Each path is a new rotation, seen through one point. The rows after it are directions, each followed by how far the rotation turns it, in degrees per step (0 if it stays put).
Each turn is a multiple of 5 degrees from 10 to 175, or 0.
Each row of a path follows its step; steps can be skipped.
Path 1:
step 0: [-28.0  -2.3   7.1   1.9 -14.0   1.1  -0.2  -5.8  13.6 -18.4 -32.5  17.7
   8.1  14.5 -11.3  14.1   4.7  21.4  -3.0 -18.6  -7.5  -4.4  -3.6 -12.9
 -30.9   4.3 -15.1  13.6  16.7  -6.3 -24.1  11.3 -10.3]
step 1: [  6.0   9.3  19.1  -5.7 -17.3   2.9   7.3  -4.4   0.1  -1.8  -7.2  28.3
   3.7  -1.0  -1.4  13.4  -2.6   7.3 -14.1   5.3 -28.4  17.9   8.6  20.7
 -15.1  -5.8 -19.3  19.9  11.5  12.7  17.9  30.3 -28.3]
step 2: [  5.3  -9.0 -12.7  -4.2  -0.4   8.1 -13.2  14.7  -5.7 -13.9  -2.1  13.2
 -22.7  -3.2  -0.9 -12.6  10.7   6.8  -7.6  -3.5 -14.0   9.7  10.2  27.7
   4.3  28.0 -47.9  19.8 -11.5   7.3  15.9   3.6   4.8]
step 3: [-14.6 -24.4  -8.9   4.6 -11.4  -0.6  -5.2  28.4  35.5 -33.8  -5.8   5.0
 -10.3 -11.9  13.2   7.2  -1.7  -1.8   4.9 -15.3  -2.6   7.3 -12.0   3.6
   2.9  27.2 -20.2 -11.5   4.4  -8.8 -14.8   3.0 -17.6]
step 4: [ -7.8   7.3  13.5 -11.5   6.8  23.0  13.8  23.3   5.8 -23.4 -31.4  34.9
   7.0   4.4   1.3  23.1 -11.7  22.8   5.2 -10.8   5.6  -0.7   3.0  17.3
  -0.4  -0.6   6.2  -6.0   9.4 -13.4  -6.9  20.4 -11.3]
step 5: [ 20.8  10.7  -3.3  -5.1 -11.0   7.6  -0.7  10.0 -18.8   3.5   4.0  28.6
 -30.2   6.4   1.8  27.0   4.9  22.2   0.3   1.2  12.1   6.6  -2.2  17.0
 -33.6  -0.5 -19.9  10.9   5.4  15.4  -8.8  21.8  -7.5]
step 6: [ 19.4  10.9   6.0  -9.7   1.8 -14.6  -7.4  13.0  -1.2 -11.8  11.4  -7.1
 -18.1 -13.7  13.2   8.3   3.3   4.8  -8.4  11.2 -16.4  -6.9 -16.3  27.7
 -11.3  41.7 -27.7   9.4  15.7 -19.7   2.0   2.3  -9.6]
step 8: [-13.3   8.9  19.3  -3.1 -27.8  11.8  -4.1 -16.6  13.4 -24.1 -16.4  11.6
  -9.8  -8.0 -15.5  19.4 -14.0  21.0   4.4 -25.0   9.8  -8.0  -4.1   6.0
 -14.6   7.4  -2.3   7.2   6.6   1.6 -26.5  25.9  13.7]
step 9: [  9.5   7.2  19.2  -5.2 -37.4  -0.9   7.6  -7.8  -9.7   5.3   6.1  11.1
  -2.7  -3.2  19.4  31.3 -12.9  17.8  -9.1  -7.4  -6.8  11.4  -4.5  28.4
  -1.5  -5.8 -19.0  13.9   8.9  -7.7  24.3  21.0   0.9]
step 10: [  2.6  -0.1 -20.7  -3.5  -4.9   7.4  -8.4   4.9  -6.9  -2.9   6.6   5.6
 -14.0  11.7  11.7  17.5  -0.5 -16.5  -7.1 -15.7  -2.5   7.6  16.0  29.5
  -2.2  39.8 -29.6  16.8   9.3 -11.2  16.0  -4.1  25.7]
Directions:
[  2.8  -7.3  -2.5   4.1  -9.7   2.3   0.2  -1.2   2.7   7.4   3.8   2.5
  -1.8  -3.9   2.3   6.6  -5.4  -9.8  -3.3   2.9   5.0  11.4  -2.9  -0.7
  -4.8  -1.5   2.6  -6.6  -4.6   6.4  -0.2  -1.6 -13.2]	175
[  6.4  -2.1   8.0  -2.3  -6.5  -4.0  -3.6 -11.9  -3.6  -0.9  -3.0  -2.3
   2.4   5.6  -5.5  -3.0  -3.6   0.9  -5.2   1.3  -2.5 -12.4  -7.3   2.3
 -10.3   5.7   5.1   2.5  -5.4  -1.1  -1.7  -6.8  -4.4]	45
[ -1.6  -3.8  -7.2   4.0   4.1   8.2  -6.2  -2.5 -11.8   3.6   1.4   8.2
   0.3   6.0  -3.4  -6.5  -3.6   3.0  -3.0  -6.5  11.4   1.6   8.0  -0.3
  -3.1   4.5  -5.2   0.6  -5.3   3.9  -5.5  -3.8   4.8]	135
[  1.2   7.4  -7.8  -3.6  -0.9   1.5   2.2  -0.5  -0.2   3.4 -12.6   6.2
  -3.9   4.8  -4.1   2.7  -1.1   1.0  -7.3   5.5  -4.7   1.8  -2.2  -1.0
   4.6   3.1   2.1 -11.9  -9.2  -1.3  11.4  -0.5   6.5]	135
[  5.9 -11.7  -4.0  -0.2  -2.7  -0.2   1.6   5.4   0.7 -12.3   4.9   4.8
   2.2  13.0   2.9  -0.2   2.4  -4.5   3.6  -7.2  -6.0  -3.2   1.3   8.1
   3.1  -4.3   5.9  -3.2  -3.3   6.3   4.7   1.1   2.0]	45
[ -0.6 -11.6  -1.0   8.5   4.2  -3.6  -9.2   2.0   1.3   2.6  -1.0  -8.5
  -4.7   8.9   1.2   2.8   3.5   2.1  -9.2  -0.6   3.9   4.1  -7.5   1.3
   4.6   1.9  -2.3   0.1   5.8 -12.7   4.8  -1.8  -0.1]	100
Path 2:
step 0: [-27.0 -31.8  -3.2  19.2   8.7  -9.4 -11.7  16.8 -19.0   4.4   8.7 -25.7
   4.3   9.2 -26.4 -18.2   4.5  -5.9  -0.6   5.1  -5.5  -4.1 -18.1  22.1
  31.0  18.1   7.1 -12.7  -6.6   1.7  24.5  -6.9 -24.5]
step 1: [ 14.6  -0.1  11.0  14.5  23.1   9.4  35.3  13.1  28.2 -15.0   3.8  14.4
   0.6 -18.0   5.9   9.5   5.2   6.3  -9.4  -0.4  11.6 -48.2  -9.0  18.3
 -23.5  -9.1 -21.0  -0.1  -1.4  -1.9  17.0   9.4  -5.3]
step 2: [ 12.8  15.8 -14.9  -6.8  22.6  14.5  -8.3   4.1   3.9  -9.5  24.8  -9.0
 -34.4   1.6 -23.3  23.5  21.1 -10.4  12.9 -19.6   1.1  32.2   4.2  10.4
  27.6  -1.6   7.9 -15.0  14.9  -4.7  -3.4  21.2  -6.7]
step 3: [ 23.7 -28.6   7.7  39.5 -18.6  15.9 -22.4 -11.8  14.2   9.7  -0.3   7.8
  -0.1   7.5  25.5 -22.9  10.3  -7.4  12.0 -17.0   7.9  -9.4 -10.1  -4.4
   7.0 -11.7  -7.0  -7.9   3.9  18.5  16.3 -22.6 -26.9]
step 4: [ -3.8   1.7 -14.6   8.1  22.5 -23.5  30.4 -15.5  -2.1 -16.1  30.3  13.9
   8.9 -13.9  16.7 -23.7  14.6  21.6   0.8  -0.4 -21.7   8.8  32.5  11.2
   8.1 -10.3 -18.0   5.3  15.2  -3.6  -4.0  17.4  10.3]
step 6: [ 36.0  -7.2  14.1  29.4   8.8   1.1   2.5 -14.2 -11.4   4.5   4.0  -5.0
   8.7 -15.0  -8.0  -1.2  -9.1  -7.7 -21.1  31.9  -6.3 -20.8   0.0   9.5
  17.4 -42.0  13.4 -13.3 -11.5   8.3   8.1   0.0  21.9]
step 7: [-20.2   3.3  16.8   8.4   3.5  -3.2  -7.6 -18.0   5.5  -1.3  34.4 -17.0
   9.2 -11.6 -23.2  -6.4   7.7  25.3  15.3 -26.5   9.3  -5.7   8.7  12.0
 -15.4  22.2  29.2  -7.0   9.6 -21.6  17.1  27.7   2.2]
step 8: [  6.3 -43.3   8.4  11.9  -4.6  10.7   2.6  32.3   2.8  -7.6 -21.5  26.9
   3.8  10.4 -10.8   7.6  -9.5  -7.1  -5.3   3.4   3.2  12.7  -6.2  33.2
  16.4  -5.1 -18.9 -16.5   2.0 -22.6  21.2   8.7 -19.3]
step 9: [ -3.6   2.6 -14.4  -4.8  16.9  13.6  23.1 -12.5  -1.4  -2.5  22.5 -13.6
 -14.4 -12.3   9.1   8.3  38.6   8.1 -18.2  -2.7  -6.7 -24.8 -15.0   2.0
   7.8 -30.2  11.3  15.0 -11.4  10.8  12.1  18.7 -34.4]
step 10: [  8.8   8.9  -0.9  29.6  17.8   7.3   6.8 -11.1   5.8  -7.2   6.0  -2.8
 -28.5  10.4 -29.1 -26.3  14.7  -8.1  11.1 -21.1  29.3   8.6  -9.2  13.6
  11.1  28.5 -25.2 -11.0  16.9  -3.4  -0.1 -20.5   9.9]
Directions:
[ -1.1   4.1   8.6  -0.6  -5.5   6.6   0.8   2.5   9.1  -2.9   4.0   0.8
  -4.7   0.5   7.4  -6.9   1.4  -1.5  -5.4  10.0 -13.1  -5.4  -3.8   8.1
  -1.7  -4.5   4.3   5.0   6.8  -1.2  -4.5   0.6   2.4]	140
[ -1.8  -2.8  -2.7  -2.3   0.9  -1.7  -5.0  -5.1   8.6  -1.4  -0.2  -1.4
   3.7  -4.8   4.9  -4.9   0.3   0.9  -2.5  -1.9  -8.1   7.3   6.9 -12.7
   0.0  -6.8  -2.4  -9.1   2.6  -0.1   3.0  -8.4  12.7]	45
[  2.6  -6.4  12.4   6.3   0.0   5.0   6.3   3.1  -0.3   4.1 -11.2   1.0
  -1.2   8.0  -7.4   2.2  -3.2   4.2   6.2   1.6  -6.5  -0.6   1.0  -6.0
  -1.0   1.0  -4.1   0.2   8.1   7.6   5.3  -7.6  -2.3]	145
[  6.6   5.0   1.4  -6.4  -0.5   5.7  -1.7  -9.3   2.4   6.2   0.4  -0.8
  -6.5   3.0 -11.0   9.3   7.2  -0.4  -4.9  -2.0   4.9  -6.6  -1.7   0.1
   4.6  -8.7  -1.9  -0.6  -0.7  -0.1  -9.1  -7.5   5.8]	95
[ -2.4   0.1   1.6   6.7  -1.7   2.8  -0.4   4.7   1.6   5.4  13.1  -6.9
  -5.0   2.3  -4.8  -1.1  -7.0   2.8  -4.4   0.5  -1.7   8.3  -1.4  -4.9
  -5.5   2.5  -5.2  -3.2  -4.9 -10.0  -7.6  -7.7  -9.1]	145
Path 3:
step 0: [  3.4   3.4 -12.9 -15.8 -37.5  12.8   7.6  36.5 -31.1   1.3  13.5  14.0
  -2.9  -1.4 -16.6 -11.7   8.5   7.3 -11.3  16.3  -3.9   8.9   1.0  -1.5
  -3.2  -7.8 -14.6   7.0 -13.9 -11.0 -14.4  -8.0  14.8]
step 1: [ 14.1  11.2 -11.9 -19.5 -24.5   8.9 -26.7  -5.1  -6.0  -7.9 -10.9  20.9
  -6.1 -22.0  13.3  -9.0   9.3   2.0  -8.9   6.0   6.4  12.3 -15.3  12.7
  25.8 -25.5  12.0  -0.8 -11.8  21.0  -4.7 -11.4  -9.2]
step 2: [ -8.6   1.0  22.2   6.9 -24.9  30.0   2.4   4.3  -9.2 -11.3   9.6   7.7
  -9.9  -8.0   7.6   2.7  -7.2   8.5  -6.7  19.8   1.8  34.0  -2.6  12.4
  -4.9  -1.8  21.9  -5.2 -29.2 -22.2  -5.8 -17.3  10.7]
step 3: [ -1.0  13.1   7.7  -8.0   5.2   4.5  -5.9   2.0  30.4 -10.6  27.4   5.4
  -0.8 -18.9   9.7 -12.6  14.7 -10.7   0.8  22.8   2.0  19.5  -7.2  12.0
  30.1 -21.1  18.3 -17.7   7.5   2.0  21.9  -4.4   7.7]
step 4: [-34.7   7.9   1.0  11.3  -3.8  13.6   5.5 -28.4  11.4   1.8  15.3  -1.0
  13.6  -4.5  19.8  16.2   7.1 -21.8 -16.9  17.7  -0.4   9.2   0.4  -6.1
   3.0  17.1  11.9 -23.0 -19.7 -23.1  -7.9  -0.5  -4.0]
step 6: [-28.8  21.4 -35.9  -9.2   1.0   2.6  -2.1 -21.6 -10.1  10.4 -16.8  -0.2
  12.7   0.1  21.1  -9.0  15.4  -5.4   6.0   1.8   4.2   4.6  -6.6  -1.4
   9.9  24.0 -13.7  -1.7 -20.7  -7.0   4.6  24.6 -10.0]
step 7: [-18.1   2.2  -8.2   0.8 -16.0   9.7 -15.4   7.4 -18.5   4.5  -3.6  -1.8
 -15.3  26.2  12.3  -0.7  17.5  18.9   6.8  21.3 -12.6   3.1  16.3  27.3
  -5.0  13.3 -36.9   7.5   9.9  -2.0  10.2  -0.3  14.7]
step 8: [ -8.6 -16.5 -31.7  -2.9   2.0  -3.2 -39.1  11.5   1.1  18.9 -10.1   9.4
   6.5   6.2  -0.2  -5.0  11.4  15.5  27.8   9.4   6.7  18.9 -20.0   8.0
  22.4  -3.9  -3.7  12.3 -15.6  -2.8   2.8  11.7  -8.9]
step 9: [-17.3 -11.5  -3.5   8.2 -15.5   5.8 -12.7  16.1  -3.5  12.3   0.8  -6.7
 -30.6  12.7   7.6  32.0   0.9  14.7   3.2  14.7 -18.0   8.4  21.0  15.2
   4.0 -18.1  -0.4   2.5 -14.0 -15.9   1.7 -13.5 -28.4]
step 10: [  3.5  -6.0   0.7  10.3  -2.8  -3.8 -17.9  10.0  -0.7  14.1  21.8  31.5
   4.8   1.0 -10.4   0.0   8.8   7.9  27.7  25.0  -3.1   2.0   9.4 -29.1
  20.3 -32.7  15.5   1.1  -2.8  -7.1  11.4   6.1  -7.9]
Directions:
[  4.5  -7.2  -1.8  -2.5   1.1   5.1   6.4  -3.1  10.4   1.2   1.6   0.1
   3.9   0.6   8.7  -5.6   2.1   8.9  -2.0   0.3  12.6   0.6   2.7  -4.2
  -9.5  -6.5 -10.0   1.2  -1.3  -1.5   0.4  -5.0  -6.0]	0
[-10.8  -0.1   2.8  10.2 -10.3  -6.7  -3.0   1.4   6.8  -2.9   1.7   1.8
   2.0   2.8  -2.6   1.0   3.1   5.4  11.4  -9.5   4.8  -6.1   6.3   1.6
   3.6   3.4  -1.9   4.0  -0.1  -0.8   5.7   2.3  -7.0]	20
[  4.8   3.3  -1.3   4.1  -0.6   9.9  -1.7   1.2   2.4   3.1  -1.6  -6.0
  10.0  -3.2   4.4  -1.3  -1.1 -11.1   2.9  -7.5  -4.0  -1.4   4.3  -2.5
  -3.2   6.8  -7.9 -11.2   5.3  -3.6   7.3   6.6   2.5]	45
[ -7.9  -9.4  -7.7 -10.3   3.6  -0.1   0.4   1.0  -4.6   4.6  -4.8   7.0
   3.9  14.0  -4.0  -1.4  -4.4  -4.4   0.2  -4.3  -2.8  -5.1  -1.9   8.2
  -1.5  -1.0  -6.6  -0.6  -2.3   0.0   7.8  -3.4   0.6]	40
[ 0.3  9.3  0.9 -2.9  5.1  1.4 10.8 -0.3 -5.0 -1.4 -2.7 -2.5 -6.4 -0.9
  5.9 -6.0 -8.4  4.7  9.5  0.6 -2.2 -2.8  5.1  1.0 -1.2 -6.9  6.0  1.9
 -6.7 -5.7 11.7  6.7 -0.6]	100
[  4.7   4.4  -4.3  -0.5   8.7  -9.3 -13.3   3.4  -1.8  -6.9   1.0   0.1
   1.5   2.8   1.6   0.7   3.5  -3.6  -2.0  -6.0  -0.3   4.9  13.4  -1.2
  -5.5  -4.2  -2.9   4.7  -8.7  -6.5  -2.9  -1.3   3.0]	35
[  3.8  -2.2   2.2   2.4   5.7  -3.3  -3.2  -5.5  -5.1   3.6  -1.4   0.0
   9.0  -0.9   2.8  -2.8   5.5   1.4   9.0   0.3   1.9  -5.4  -8.0  -3.0
   1.0   4.7   4.6  -9.0 -17.6   5.4  -2.9  -2.4  -3.6]	160
[ -2.6   3.4  -5.6 -11.5   1.8  -7.1   1.7   5.0   1.3   0.4   0.0 -10.1
   3.8  -7.6 -12.4  -3.1   5.8   5.9  -1.7  -4.5   1.7   8.1  -3.0   1.2
   1.3  -1.3   1.2  -8.5   2.3  -2.3   4.1   1.2  -9.1]	140
